In the rows, 128 means zero.
D: rows in a few groups, each row roughly a mix of its group's directions:
D (108 x 11):
[[155,166,80,85,119,133,161,103,122,126,146],
[166,183,141,142,119,94,133,170,144,149,124],
[145,105,184,149,98,120,97,143,125,172,125],
[100,138,106,159,184,113,84,142,130,134,153],
[156,103,195,122,133,139,159,161,133,118,144],
[151,148,115,83,141,125,162,70,138,106,124],
[116,102,147,71,110,171,108,107,107,127,153],
[116,166,65,118,159,112,104,105,108,140,118],
[156,166,88,81,119,119,132,111,126,145,169],
[147,172,60,108,114,144,132,111,115,123,145],
[108,110,119,102,167,107,130,141,69,147,161],
[160,133,144,121,117,109,99,57,135,112,108],
[130,98,106,79,175,129,149,112,96,144,153],
[164,162,177,111,102,163,152,137,123,142,104],
[184,159,108,128,120,113,140,96,119,85,154],
[115,164,98,156,122,130,191,144,108,100,127],
[158,96,100,157,127,107,157,112,129,128,187],
[152,76,115,116,119,151,91,113,116,83,154],
[144,126,124,174,87,159,129,143,179,114,104],
[155,130,127,174,113,129,85,106,145,83,157],
[78,116,115,134,154,86,89,102,106,146,110],
[137,114,138,132,66,98,92,139,103,120,93],
[142,142,128,120,166,161,168,119,150,128,186],
[123,121,101,129,191,161,151,107,148,114,162],
[144,142,107,115,92,190,137,154,163,145,125],
[175,124,144,156,64,137,109,112,132,110,137],
[102,165,133,158,104,113,94,150,129,134,73],
[161,156,113,169,155,126,97,119,133,144,180],
[121,96,187,89,128,104,115,100,153,116,116],
[142,90,103,182,167,117,131,127,149,97,142],
[101,103,151,81,139,102,118,135,88,140,86],
[70,136,149,127,144,129,179,161,110,139,110],
[112,117,164,136,163,68,121,97,103,111,124],
[129,124,156,168,95,130,111,125,168,72,135],
[106,84,194,115,130,119,123,154,153,124,141],
[161,155,85,162,97,148,160,136,137,94,136],
[147,166,156,123,97,94,108,169,127,160,103],
[113,138,136,140,201,130,137,147,160,161,136],
[147,109,151,189,106,134,151,155,154,97,118],
[136,83,86,133,140,145,104,101,118,74,133],
[101,147,83,145,135,121,99,158,93,171,110],
[98,99,156,78,143,162,90,124,117,151,132],
[136,130,111,89,85,125,121,133,150,84,176],
[164,155,101,189,123,131,140,114,132,108,162],
[159,174,92,177,121,146,142,127,142,146,153],
[94,150,123,100,156,120,178,144,80,135,142],
[145,127,174,118,137,138,189,164,114,111,149],
[92,82,82,130,147,96,111,126,147,137,158],
[150,166,143,87,155,168,147,121,90,136,108],
[161,169,171,107,125,164,146,126,100,123,97],
[139,152,118,93,146,121,147,137,111,200,140],
[111,136,169,74,121,143,96,144,118,171,123],
[105,123,127,142,184,151,174,112,153,139,160],
[125,150,147,89,76,119,95,140,102,146,94],
[115,138,91,89,166,131,135,132,97,181,119],
[166,172,98,156,129,163,153,124,142,149,160],
[132,96,178,155,155,89,150,140,103,102,141],
[101,145,90,157,182,122,97,142,132,116,159],
[92,94,88,119,161,151,108,95,116,103,104],
[115,176,131,119,148,105,112,158,134,168,81],
[140,130,71,166,147,93,138,117,96,146,152],
[101,139,87,107,132,113,113,92,111,108,72],
[73,120,91,92,112,123,126,173,120,110,122],
[122,109,159,78,121,174,127,113,119,138,175],
[96,101,70,137,146,91,116,132,131,160,147],
[147,115,143,124,151,153,134,98,130,61,162],
[168,93,161,101,129,131,75,116,148,142,144],
[147,147,123,159,154,149,160,160,114,182,152],
[135,137,181,128,101,164,121,129,167,83,122],
[118,139,114,132,189,154,169,114,153,132,163],
[92,98,115,174,140,123,155,176,98,130,130],
[163,151,119,111,157,137,167,89,150,103,164],
[123,115,185,161,124,131,174,159,143,107,113],
[115,115,109,69,167,133,140,128,100,172,126],
[132,109,167,83,108,166,127,119,120,138,178],
[176,120,155,158,111,132,153,108,125,80,159],
[136,151,134,133,196,125,119,162,161,158,135],
[160,168,80,93,121,136,161,100,123,124,148],
[166,96,139,156,88,104,163,129,140,143,165],
[124,151,96,101,152,128,139,138,95,192,111],
[111,83,89,141,122,128,105,98,108,86,97],
[136,146,99,139,107,107,71,98,103,147,95],
[181,134,85,136,109,156,145,149,118,110,167],
[77,108,158,155,160,117,149,132,143,172,115],
[163,149,104,178,109,113,147,112,134,77,130],
[109,90,178,175,125,127,98,156,131,133,111],
[134,174,110,97,159,156,138,130,94,168,105],
[177,141,167,132,127,147,154,107,97,83,132],
[160,115,163,65,144,135,109,123,121,149,160],
[107,119,152,142,172,107,86,154,137,163,162],
[123,128,106,85,155,122,145,134,89,187,117],
[167,104,123,170,164,106,101,160,154,114,143],
[135,115,146,64,156,131,123,136,96,156,163],
[144,121,178,158,122,95,120,172,146,164,136],
[185,166,98,107,106,143,127,99,141,106,148],
[140,148,106,142,106,121,90,159,105,186,151],
[127,130,180,102,132,153,148,136,140,165,179],
[100,145,111,159,134,123,191,158,97,110,128],
[122,122,146,81,134,96,89,129,153,133,179],
[123,117,136,94,83,95,68,111,125,130,112],
[115,127,113,144,103,106,65,109,108,129,83],
[154,169,81,92,134,136,168,102,124,127,146],
[118,110,157,158,73,112,116,148,178,124,124],
[115,119,190,126,160,80,143,112,109,110,123],
[131,97,173,140,154,76,97,99,122,115,125],
[127,114,153,152,68,96,129,155,152,159,111],
[88,170,108,140,124,111,168,113,123,145,81],
[134,112,145,88,83,126,148,95,128,104,80]]
the three rows of each list that fit no group, in list order (the others fit one group, some only roughly):
- j_802: [111,141,110,132,187,109,93,115,150,108,169]
- j_773: [132,83,159,147,137,147,155,188,118,134,144]
- j_316: [132,117,70,113,157,145,93,109,121,86,110]
- j_290: [157,79,102,142,139,130,109,156,97,139,173]
- j_811: [150,148,182,108,106,150,141,117,179,119,107]
- j_329: [125,159,146,146,110,152,107,128,196,141,156]
- j_566: [129,95,184,117,124,122,123,115,167,83,147]
- j_721: [146,129,80,179,128,122,136,119,154,127,178]
- j_909: [181,183,111,134,94,114,147,137,132,106,135]
- j_161: [112,137,174,108,126,96,129,158,152,183,139]
- j_759: [116,138,148,133,82,102,159,149,178,158,114]
  j_329 j_161 j_759
- j_964: [165,135,175,136,122,124,167,179,137,128,152]
- j_847: [159,151,180,99,128,108,124,81,151,109,123]
- j_558: [149,143,134,146,180,130,143,73,147,94,135]
- j_68: [136,130,125,89,98,147,198,149,138,120,144]
- j_791: [137,150,119,85,123,118,114,138,61,161,133]
- j_197: [151,121,165,139,163,125,137,69,155,96,127]
- j_94: [107,147,125,166,101,130,135,125,143,142,57]
- j_651: [143,165,157,161,81,115,128,148,120,144,84]
- j_514: [127,110,112,99,134,168,140,122,183,144,174]
- j_951: [160,147,116,161,92,137,117,136,93,178,104]
  j_964 j_791 j_94
- j_43: [88,104,166,115,176,113,131,143,127,162,100]
- j_736: [93,114,154,135,161,96,103,151,75,129,112]
- j_103: [178,93,190,123,132,125,121,134,141,114,149]
- j_337: [79,115,113,123,152,115,133,86,161,82,125]
- j_882: [180,136,163,146,133,148,168,131,133,155,166]
- j_141: [148,121,175,105,156,99,108,98,156,125,169]
- j_668: [137,139,132,127,111,121,107,85,106,144,58]
- j_603: [146,146,155,160,75,83,140,154,126,142,113]
- j_673: [165,110,111,125,125,145,166,120,155,150,187]
- j_696: [122,102,148,165,165,80,123,90,139,103,111]
- j_369: [109,112,188,139,100,105,123,154,128,174,120]
- j_631: [134,132,121,178,134,126,93,87,116,106,79]
- j_601: [176,153,135,113,149,167,173,121,110,149,153]
- j_869: [180,127,169,109,131,132,170,149,124,108,162]
  j_736 j_337 j_696
- j_111: [111,106,103,73,128,121,134,136,76,156,105]
- j_871: [148,107,122,98,148,141,182,85,138,103,155]
- j_538: [103,142,63,169,157,120,101,120,135,124,138]
- j_248: [101,126,81,149,125,107,122,107,113,102,70]
- j_332: [116,150,77,179,164,149,142,134,110,118,113]
- j_949: [122,135,125,136,187,111,97,106,152,101,171]
- j_531: [135,146,137,154,139,124,104,107,96,58,109]
- j_520: [145,117,159,77,82,153,105,127,108,129,158]
- j_505: [98,78,106,149,184,136,135,103,134,114,135]
- j_489: [121,138,102,88,157,178,140,127,167,151,150]
- j_574: [118,78,124,173,108,157,108,167,151,139,120]
- j_362: [145,138,160,148,70,146,140,148,171,153,131]
- j_565: [130,112,147,99,183,164,144,110,149,90,144]
  j_111 j_871 j_565
- j_701: [160,117,177,128,82,102,88,135,124,123,104]
- j_914: [133,93,126,156,122,91,75,150,123,119,87]
- j_898: [168,147,98,173,82,155,141,119,107,116,120]
- j_957: [148,168,134,66,114,156,90,139,117,136,129]
- j_24: [112,125,108,103,95,108,95,101,112,116,68]
- j_283: [96,164,113,119,105,134,178,89,111,135,96]
- j_121: [100,177,80,141,126,103,165,132,105,145,119]
- j_317: [123,146,78,156,105,126,89,93,156,115,103]
- j_717: [81,119,114,141,186,123,115,129,146,84,127]
- j_405: [135,118,148,78,151,122,144,117,64,133,107]
- j_456: [121,153,133,76,151,149,124,133,84,149,86]
- j_919: [146,84,177,141,81,105,107,146,128,136,142]
- j_779: [129,56,132,105,118,150,141,95,127,105,148]
  j_701 j_121 j_779
- j_783: [172,139,155,152,132,131,130,138,121,193,157]
- j_500: [147,198,109,132,145,172,126,128,115,147,116]
- j_943: [142,110,166,80,117,149,154,90,105,132,160]
- j_344: [107,127,97,118,86,133,114,186,111,158,150]
- j_80: [152,132,138,101,102,141,158,154,151,121,192]
- j_241: [173,173,113,178,114,139,154,123,107,143,138]
- j_351: [157,105,122,152,113,86,134,78,106,111,163]
- j_797: [150,174,176,109,125,105,141,161,116,161,113]
- j_469: [175,166,93,123,101,136,146,113,103,168,133]
- j_980: [132,119,115,179,109,117,188,106,131,113,157]
  j_943 j_351 j_797
- j_641: [137,156,100,134,177,115,127,117,107,189,125]
- j_20: [148,120,191,114,125,119,172,152,98,141,113]
- j_903: [115,104,86,152,156,78,117,113,91,112,140]
- j_760: [122,130,147,94,176,131,182,130,126,170,120]
- j_73: [183,140,140,191,116,151,132,120,122,146,142]
- j_338: [171,129,83,103,107,167,99,133,137,144,157]
- j_321: [129,166,157,156,107,127,108,140,109,89,78]
- j_796: [107,59,152,84,130,123,131,129,141,107,142]
- j_140: [158,169,122,130,115,157,163,123,118,94,79]
- j_917: [127,178,108,171,105,103,115,117,126,106,85]
- j_762: [158,133,141,147,151,142,160,75,152,83,135]
- j_452: [134,165,76,107,97,175,145,135,146,141,134]
  j_20 j_140 j_917
- j_690: [105,147,65,157,137,95,115,102,103,114,121]
- j_286: [111,95,76,147,136,97,118,147,135,99,170]
- j_342: [132,116,154,110,113,90,140,140,77,160,86]
- j_382: [138,72,119,128,132,143,73,149,130,162,148]
- j_446: [133,141,129,110,178,126,138,157,131,194,113]
- j_877: [115,133,152,114,180,121,147,131,120,192,110]
- j_911: [93,109,124,115,98,144,157,187,112,146,101]
- j_267: [109,100,148,87,79,168,118,133,143,125,159]
- j_610: [121,135,110,68,105,98,105,90,119,129,95]
- j_144: [166,131,194,92,129,140,148,131,145,115,148]
- j_575: [175,145,147,142,125,133,129,137,128,173,186]
  j_286 j_446 j_267
- j_125: [126,106,138,68,174,159,137,109,116,106,142]
- j_722: [83,137,144,69,147,137,124,128,120,172,116]
- j_402: [86,113,138,71,155,122,110,126,101,122,91]
- j_777: [138,112,103,173,139,126,176,106,147,98,165]
- j_215: [185,123,112,136,132,119,134,126,93,92,175]
- j_607: [120,132,102,144,115,115,161,177,106,185,127]
- j_190: [61,128,90,146,130,128,115,137,121,159,96]
- j_665: [132,82,151,120,133,121,87,106,94,100,88]
- j_182: [127,85,118,189,111,140,131,177,138,125,125]
- j_975: [133,99,132,91,64,121,113,127,94,153,120]
  j_607 j_665 j_975
- j_270: [93,121,110,177,110,86,87,135,139,109,111]
- j_636: [119,117,161,141,169,114,105,82,162,92,121]
- j_315: [118,131,132,61,172,168,132,120,114,133,123]
- j_816: [135,164,120,67,126,130,175,109,116,106,113]
- j_96: [120,163,77,146,185,128,133,113,110,147,116]
- j_681: [178,118,155,142,160,148,104,144,143,149,172]
- j_264: [180,136,152,104,140,158,174,108,101,122,146]
- j_340: [165,128,169,130,163,122,131,80,159,116,157]
- j_634: [126,89,156,104,69,144,154,159,128,115,117]
- j_331: [85,127,122,137,200,107,107,114,130,128,110]
- j_596: [98,78,122,181,160,103,131,116,141,131,110]
- j_808: [122,114,79,80,122,163,148,120,138,96,155]
  j_816 j_681 j_808
- j_821: [115,88,135,118,84,91,130,94,101,106,99]
- j_245: [126,99,98,161,128,151,166,153,125,99,175]
- j_319: [123,118,146,123,134,142,155,185,146,137,187]
- j_391: [133,138,105,96,148,139,184,88,132,90,115]
- j_60: [152,159,146,177,124,99,171,153,151,146,140]
- j_989: [154,158,175,91,111,147,142,106,164,112,106]
- j_799: [151,75,162,125,138,153,98,99,166,118,122]
- j_487: [104,118,132,83,164,150,72,135,122,149,109]
- j_444: [126,118,147,167,64,87,135,129,115,124,104]
- j_855: [114,92,101,104,157,176,122,93,127,96,146]
- j_69: [112,108,105,88,126,143,71,116,103,111,92]
  j_821 j_245 j_799
- j_961: [164,180,138,119,126,189,150,122,137,134,125]
- j_613: [80,177,102,137,163,127,148,111,154,142,109]
- j_872: [126,146,99,179,155,110,183,116,149,118,130]
- j_698: [116,157,99,96,146,92,99,78,101,131,130]
- j_927: [181,134,107,153,110,137,110,114,160,76,127]
- j_862: [120,100,72,157,143,107,95,132,89,137,149]
- j_300: [108,133,100,146,172,121,122,146,157,169,82]
- j_211: [145,120,148,124,88,149,172,103,127,114,183]
- j_368: [133,153,78,86,117,140,165,118,130,94,154]
- j_428: [170,134,155,186,152,132,103,120,133,147,160]
- j_819: [183,131,172,154,116,124,110,105,132,167,147]
- j_727: [159,116,135,161,66,88,134,128,114,104,127]
- j_3: [99,78,140,117,125,120,107,120,170,81,150]
- j_866: [138,109,174,138,156,126,131,86,160,81,125]
- j_412: [101,119,148,88,131,170,143,172,132,170,126]
  j_613 j_927 j_300
